Each path below is one point turned by a fixed rotation once a step. After each direction that follows a path, write how fast that rotation turns it, in degrees per step (0 if it stays still).
Each turn is a multiple of 5 degrees from 10 to 175, or 0.
Each row of a path follows its step; steps can be skipped.
Rotation 1:
step 2: [  5  -6  -7 -49   3 -21   0  34  -6 -12 -24 -31   4 -19  32  21  10  28
  37 -37 -62 -19  34  -2  -4  19  -6  30 -43 -36   4 -16 -23  -5   2  -3
   6 -19   1 -25  23 -22 -25  44  -1 -13 -43  30   0   3 -28  -7   5 -27
 -24  11  10  19 -24  32 -37  11  22   5   3  -1 -13 -10 -35  13  49  24
  10   8   1 -10 -13  63 -13 -17]
step 6: [ 14 -24 -29 -10 -19  31 -41 -51 -22  -6  14   3  -7  -8  39  -1  -1   3
  20   3 -56  45 -13  11   4 -13 -24  56  -1 -29  12  13  -7   8   2 -12
 -23 -22 -12  31   1  12 -29   1 -18  -8   0 -10  36  14 -48  -8 -18   3
 -29  71 -17  32   3  -5 -17  21   1   7 -36 -12  -1 -39  20  -9  12  14
  30  -2 -27   2  22  47 -13 -31]
step 11: [  9 -29 -26 -33 -35   2  17  -7 -22  16  -1 -27  10   2  51 -14  -4  -3
 -18  15 -42  27  21 -49 -37 -16   6 -31  -7   0  16  -8  -7 -18 -35  -7
  32  16 -12 -33 -43 -17 -16  35 -37  -9  29   8  13   8   6  -9  26 -28
 -10  31  20  46   8   2 -30  29   9  -6  11  37  12 -18  -3  23  11  45
 -15 -13  27  -7  68  10  -1  16]
step 21: [  1 -23  21   2   7 -14  -6 -18 -18  -4  23  -5 -76 -12  12 -18 -14  13
  24   5 -25  44  25 -19 -31   1 -13  47  -1 -13 -11 -29 -13 -18 -14  14
 -23 -23  11  33 -12  17 -18  21  16   2  20 -22  22 -38  20 -63  -5 -46
  12  -7 -15  43  16 -14  -8  12  -1 -16 -38   0 -13  24  24 -52  38  -2
  13   1 -39   0 -18  25  22 -27]
step 22: [ 15  15  64 -24   7  -2  -5  -4 -24  15  18  21 -72 -21  28   7 -16 -15
  15  21 -41 -14 -14 -44 -26  -9   7  13   5  20   3 -16   7 -10 -27 -37
  11  11   9 -24 -29 -21 -12  15 -26 -21  41  20   6  -5  -6 -25   7 -40
   4  39   1  43 -19 -13 -22 -15 -44  40   0  22  11   3  -3   3  23 -27
   8 -20   1 -12  26  59   5  10]
step 25: [ 30 -14  27   2 -12 -53 -20 -15   5 -39  24 -20 -28 -36  34 -14  35  31
  -7  22  -6  16  40 -41   2 -28  -4  21  22  15  33 -28  -7  39   3  -3
 -18  26 -12   6  38 -25  24  22 -48  21 -27  -6 -19 -31 -12 -25  25 -25
   2  -3   7  42  10  -6 -18  -1   2 -41  12  15   9  29   7  30  10  16
  -3   0 -16 -37  22  52  -8 -12]
step 26: [ 29 -38  53 -23   7  -6 -20 -45 -31  18  -3  22  27 -40  -6 -32  29  -2
 -40  24   0  24  -3 -45  13 -10  14  -3  21  10  -2 -12   4   3  46  -8
   7   1 -25 -29 -13  -4 -46  14 -17  19   1 -13   8   5  -7 -29 -12 -20
  13  28  -9  94   2 -13 -27  18   7  -1  15  23  33  34  -5 -18  31  32
  -9  14  -1  18  18  -5  -1  -1]
Speeds:
[  6  -4   1  -4  -2  -3   0   2   6  -2  -6   0   5  -2   2   0   0 -10
  -5   2  -4   2 -18  -4  -4   6   7  -1  -3  -2  -2   0   3   4  -3   1
   1  -1   3   2  -6  -5   3   8   6   1   2  12   0   3   7  -3  -5   6
   6  -2   1   7  10   4   3  -2   5   8  10   3  -4   5   0  -4 -19  -1
  -3 -17   7   4   2  -7   1  -3] => 95
[  0  -1   1  -3   3  -3   6   8   7   5  -3  -1  -6  -3  -6   5 -11  -3
  -1  -4  -8  -8   8   5  -5  -2   2  -1  -2  -1 -10   0  -7  -2  -3   2
   5  -3   1 -13   4  -3   4  -5   7   2   5  11  -1  -6  -5   3  -3  -7
  -6  -2   0   6   2  -1   6  -7  -5   8  -9   1  -2  10  -6 -17   5  -4
  -1  -2  -3   8  -8   5  -6  -3] => 55
[  0 -10  -4  12   2  -5   8   4   5   3  -1   0   2   2   3   1   6   4
   2   1  10  15  -1  -4  -7  -4  -8  -3  -1   5  -6 -12   2  -7   1   8
   2   3  -9   2  -3  -4  10   9   5  -2   3   1  -9  -8  -6  -2  -4   4
   3   4  -4  -5   2   0  -8 -11  -3  -4   2  -5   1  -2 -10  -2   3  -3
   7  -5  -2  -7  -7  -3  -2  -6] => 160
[ -2  -3   3  -5   2   1   7  10   4   3   0   1  -2   1   3   3   6  -1
  11   4   5  -6   5   1   8   0   0   3  -4  -6   0  -3   7   8  -9   4
   1   2   8  -6  -2   2  -3  -2   5   2  -3 -10   6 -18   6  -1  -2  -7
   9  -7   0   2   3  12  -7   3  -2   9   8 -12   5 -12  -1  -7   2   6
   4   0   5   1   6   0   1   1] => 130
[  2   5 -13   6  -3   5   3   5  -2   1  -5  -2   5   2   3 -11  -6 -12
   0   4  -7 -12  -6   4  -5   0  -3  11  11   3  -2  -5   0  -1   2  -4
   2   4   3  -1  -5 -10   3   4   4   6 -11  -1   4   0   2   4   5   1
  -1  -1  -5  -4  -6   3  -5  -4  -3  -3   4   8   1  -2  -2  -4  -3  -1
  15  12  -3  -1   7   7  -4  -8] => 65
[  5   5   4   3   1   2  -9  -3  -4   3  -2  -1  -6   1   0  -3  -8 -12
  -1   3 -10   9   7   5  -6  -8  -6  -2   9  -5   5  -4   7 -14  -7   5
  -3  -5   2  -2  -3   8  -2  -8  -9  -1   3   4  -3   8   4   9   0  -7
   5   8  -4  -9   5   4 -10  -1   3   3   6  -7  -1   0   1  -8   3  -2
   0  -6   7  -2   4  -7  -2   3] => 65
Rotation 2:
step 3: [-40   1 -21 -13 -13  -4  31 -25  23  41  38 -16  -8  16  24   4  30 -60
 -12  36  -8  19  56   8   5 -27  11  14   9  -8   0 -18   7   6 -15 -22
  27 -15  -8  39 -38  27   5 -59  -6   4 -32  23   7  -1 -29   7  -4 -12
  29 -21   4  -3 -10 -36  -4  13 -34  22  27 -33  -6  24  24 -14  16   7
   0 -10  37  -8   9 -23  35  -4]
step 4: [ 19   3   5  17   5   1 -13  -7  30 -41   8  17  44   3  10   6 -15   6
 -25  36 -40  12   3   3  17   2   5  70 -28 -11  11   2   8   9  -8  35
  29   4  -4   2  -2 -17 -33  21 -15 -33 -20  11 -13 -16 -11   7  10  35
  54  46  25 -10   6   4 -31 -24 -48  16 -55   6  -5  50  44   4 -24   7
   1 -24 -20  17   4   7  11 -23]
step 10: [  8  34  24 -14  -2 -13  45 -19  11   0  -6  18  23  22  -6  -4  -2  16
  47  40 -13   6  -6  -4  48  51  15  36  59  39   8 -24  10  11  -5  -1
  -7 -19 -22  -2 -15   4  -6  68  13  24 -17 -28 -27  -3   8  26  16  36
   5  21   8  16  14   9   4  -9 -23   7 -17  23 -12  27 -14 -43 -24 -17
 -20  14 -32   8  18  19  -3  42]
step 15: [  7  12  18  55  -1   5 -11 -21 -18 -13 -29  17 -30  31 -19   4 -48  42
 -46  12 -22  29  42  16 -13  -4   7  -1  24  -8  15   1  19  33 -16 -27
  -8   5 -14 -14 -10  -7 -25   7   8 -54   0   1  26 -45 -33  17  14  -5
  24  32 -20  34 -19  10 -28  37   7  45 -21 -17  -3   5 -26  -1  28 -33
  -4   5  36  22  -3   1  12 -23]
step 16: [ -5  23  -3   6 -26 -72  25 -34  27  10  18  10  14  19   5  27  -2  -5
  -1  11 -33 -15   3   8 -30 -24  53  -8  57 -11  49  -5 -17  12   8  -7
   6 -38 -28  35   2  -7  26  18  17  -6  18 -20 -24  20  62 -10 -34  15
  34  -2   0 -17  -3 -23 -28 -14 -10  33  21  11 -21  15 -19 -17  10 -12
  24  27  22  -3   2   3 -14   3]
step 21: [ -1   3  40  26  24  36   2   0  21  18 -26  -6   1   9 -17  41   4   3
   9  18 -10  42  34  12  51  34 -33  14 -21  16 -31 -11  -7  15   2 -10
  24 -25 -24   1 -24 -23 -23  22 -20 -17 -11 -20 -21 -12  36  13  13 -31
  13   3  -3  32  23  24 -31 -53  -7  45 -26   2 -33   9   4   4   2   9
   9  18  60   9 -45   8 -18 -23]
step 26: [ 14  -8  25  -4 -28 -25  -7  27  12 -24   5  -7   8   0  -5   1   6  13
 -12  23 -44  10  11  14 -16  22 -11  25  20   1  20  -6   8   2  14   4
  13  -2  35 -14 -23 -13 -28 -16 -12  -4 -29 -16  25  20 -41  31   5   6
   4 -23  12  21   6  -2 -82  42  20 -27  22 -30 -55  19   4 -47  12 -14
  58   3 -22  25  23  30 -21  20]
Speeds:
[  8   1  -1  -5  -3  12   1   1  10 -12  -4   1  -6   6  -4  -2 -12   1
   5  -3   0   1   1  -2   3  -7   2   0 -12  -6 -12  -2   6  -7   5  -5
   6   5   2  -5   1   4  -6   3   4   0  -1  -3 -10   3  -3   1  -8  -9
   5  -3  -4  -1   5   1   0   0  -7   0 -13  13   5  -1  -4   7   4   3
   4   5   0   1  -9   1  -2   0] => 110
[  2  -2   0  -6  -2   8  -9   0  -3   4   6  -2   2   4  -2  -3  -6  -5
  -7  -6  -5   1   2  -3 -10   0 -11  -1  -6   3   8   3  -1   4   0  -2
   5   4   2   7   7   5 -12   1  -1  -6  -5  -2   5  -9  -5  12   5  -1
 -10  11   0   5   6  -2 -11   3  -9   0  -3  -1  -4   4  -2  -4  -4   5
 -12  10  -5  -5   5   5  -8   4] => 130
[  0   1  -5  -8   8   3   9  -4   2  -6   0  -1  -6  -7 -14   7  -5   5
   6   5   3   3 -11   1   1   4  -7  -7  -3   2  10  -4  13   0 -11   6
   2   4   1   5  -1  -3   1  -5  -3  -9  13  -6   3   3  -1  -8   5  -6
  -3   2  -2  -6   4   3  -4   6  -1   2   0  -8  -1   4   7   6  -6  -1
   5  -1   3  -6  -2  10   4   3] => 115
[  4   1   6  11   1   1   6  -4  -5   8 -14   8  -1   0   4  -1  10   4
   2  -4 -10   6  -1   4  -3  -7  -8 -10  -1   7   1  -5   4  -1  -4  -4
   5  -1  -2   2  -1  -1 -10   3 -11   9   7  -4   2   0   1   4   2   9
   3   6  -2  -8   1  -5   0   4  -5  -7  -6   4   0  11   4  -2   7   6
   0   0   1   8  -9  -2   7  -7] => 125
[  4  -4   2   3  -2  -2   2   0  -1   0  -2  -6   1   3  -3 -12  -7   8
  -8   0  12   7   3  -3  -9  -7  10  -8   4  -3  -3  -7  -5  -7   8   6
  -2  -2   0   2  -5 -14   7   2  -2  -7   4  -2   5   1   2   0   7   8
  -2  -8  -1   3  10  -2  -8   0  -3   3   9   3   3   3   7   3  -3   8
   0   8 -11   6  -5   4   2   4] => 35
[  2   2 -11  -5  -6   2  -3  -6  -2 -11  -5   1   6  -2   0  -2   1  -2
  -3  -1  -4  -6   5  -7  -4  -2   0   6  -3  -8  -1  -7   3   7 -15  -4
 -15 -10   4   1   4   1   5   6 -12  -4   2   5  12  10   0   0  -4   6
   4  -3  -7   4  -1   4  -8   0  -8  -2  -2  -3  -1  -6   5  -4  11   1
   0   0   4   1  -3  -4  -6  -2] => 35
[ 10 -13   9  -1  -4  -3 -10   4  -1  -1  -6  -4   6   7   0  -7  -6  -6
  -4   5  -8  -3  -1   7  -4   5  -3   3   3   1  -3 -10   5  -5  -7  -8
   6   1   0   0  -1  -3  -3  -4   8   2   5  -1   4   3  -2  -7  -2   1
  -6   8  -5   7   4   0   6  -7   9   8   1 -14   8   0  -3   2   8  10
   6  -9  -1  -3  -2   0   3   2] => 170
[ -9  -2   3  -5   1   0  -2 -15   1  -3   0   8   2  -3   6   9   5  -8
  -1  -8   2  -6  -5  10  -3   2   2 -10   6   2   7  -7   1  -2   2   6
   0   1   7  -4   0  -9   4   5   8  -2   1  -2  -1 -11  -6  -8  -6  -4
  -2   4  -6  17   2   5  -7   5   1  -2  -2  12   0  -2  -1   4   6   4
   1   1   0   2   0  -7   1  -8] => 45
